0: [109  99 107 120 123 116 105 135 157 139 151 142]
1: [114 116 113 147 157 122 130 127 130 101 123 161]
2: [141 119  99 136 122 114 137 136 139 127 119 139]
3: [136 177 172 139 154 135 121 101  88 114 147 115]
4: [103 146 156 158 145 125 115 112 128 103 134 147]
5: [165 111 100  95 111 151 168 158 117 147  98 125]
6: [137 131 142 139 152 158 134 152  99  99 118 169]
7: [108 133 117 148 117  92 136 105 126 121 147 101]
8: [187 124 102 106 108 133 179 148 122 114  80 123]
9: [ 97 134 139 153 190 151  84 104  92 121 158 172]
10: [113 141 142 136 114  83 120  99 143 109 148 112]
11: [140  98 110  81  96 178 164 179 125 173  99 135]
12: [105  95  97 110 108 119 105 134 162 154 148 123]
13: [103 116 133 103 107 155 109 137 139 160 140  99]
14: [115 129 138 146 166 140 122 129 107 108 146 162]
15: [ 98  97 103 119 105  93  88 114 185 159 172 118]
16: [128 109 118  96 110 161 139 148 145 161 123 116]
17: [147 101  93 113 110 120 162 139 142 152 104 130]
18: [205 141 107 126 124 116 168 137 125 112  84 117]
19: [142 120 118 145 157 143 134 147 111  89 108 191]
20: [ 92  97 101 118 101  91  88 113 185 161 173 114]
21: [135 159 165 154 127 147 119 112 105 101 122 171]
22: [116 114 115 130 142 146 133 152 114 110 111 158]
23: [130 160 165 157 147 139 117 112 102 123 144 126]
24: [181 171 162 132 135 149 147 123  92 101  96 138]
25: [115 130 128 144 141 123  93 111 137 125 150 142]
26: [158 108  89 103 103 129 165 156 133 152 104 121]
27: [111 147 159 152 124  86  95  96 146 115 147 100]
28: [155 162 161 137 134 129 133 111 112 109 116 128]
29: [134 188 199 139 117 141 125 100  77 122 143  99]
30: [115 111 130 118 125 129 134 136 136 134 112 140]
31: [147 162 156 137 124 140 153 125  93 122 129 112]
32: [147  84  94  74  92 174 179 192 126 174  96 132]

[112 119 106 138 114  98 121 121 148 122 140 110] : 7 10
[111 143 152 161 145 122 116 122 133 103 134 144] : 4 25
[160 149 138 150 133 121 153 121 114  90 103 130] : 28 24
[146 134 123 155 154 113 117 129 137  86 134 159] : 1 14
[125 153 154 138 119 101 127 105 131 107 146 114] : 10 27
[202 154 123 140 120 119 185 118  88  92  86 113] : 18 24
[ 88 118 123 152 186 153  94 114 107 109 158 174] : 9 14
[ 86 159 181 153 112 104  92  91 134 129 177  81] : 27 10
[153 158 145 143 147 129 131 116 108 104 116 136] : 28 31
[133 125 114 144 137  99 129 132 144 101 116 126] : 2 1
[106 119 120 158 163 116 113 114 128 112 160 135] : 25 14
[124 144 134 153 151 120 111 109 127 100 136 148] : 4 25
[207 140 104 128 126 114 164 139 128 126  88 112] : 18 8
[137 162 168 149 127 150 121 115  98 104 119 166] : 21 28
[137 122 110 139 125 117 142 131 115 127 120 120] : 2 30
[116 106 122  96 116 167 138 156 147 170 128 115] : 16 13
[116 148 160 164 139 115 106 112 133 115 137 136] : 4 25
[ 93 150 173 163 149 122 109 105 125 108 135 139] : 4 23
[152 159 153 147 133 129 146 119 107  98 119 123] : 28 31
[105 120 110 141 113 103 121 116 136 134 150 107] : 7 10
[168 147 133 135 157 121 136 136 118 106 101 128] : 28 24
[135 115 119 103 103 160 140 147 135 168 114 129] : 16 11
[144 112 102 125 120 110 153 141 143 113  99 141] : 2 17
[107 116 112 143 167 111 106 114 136 123 163 139] : 25 1
[107 131 132 125 109  82 116 100 155 113 146 104] : 10 7
[123 131 128 151 154 123 127 124 123  99 110 160] : 1 14
[107 117 122 145 161 114 104 118 134 118 159 131] : 25 1
[130 129 132 144 159 137 115 140 107 111 131 157] : 14 6
[ 87 154 180 148 108  87  78  75 155 118 153  89] : 27 10
[124 134 120 139 120 115 131 119 118 123 136 107] : 7 2
[149 148 140 152 143 128 136 117 114  95 113 140] : 28 21
[ 89 126 131 153 196 151  86 110 100 122 168 169] : 9 14
[ 83 123 126 158 194 151  88 112 105 125 168 167] : 9 14
[108 114 117 140 171 148 113 135 109 121 142 162] : 14 1
[100 123 110 149 115  95 125 109 133 134 154 100] : 7 10
[100 125 110 142 113  98 125 111 130 131 156  96] : 7 10
[123 106 121 101 117 158 138 149 145 170 124 114] : 16 13
[169 166 167 137 136 155 136 125  93 100 104 153] : 24 28
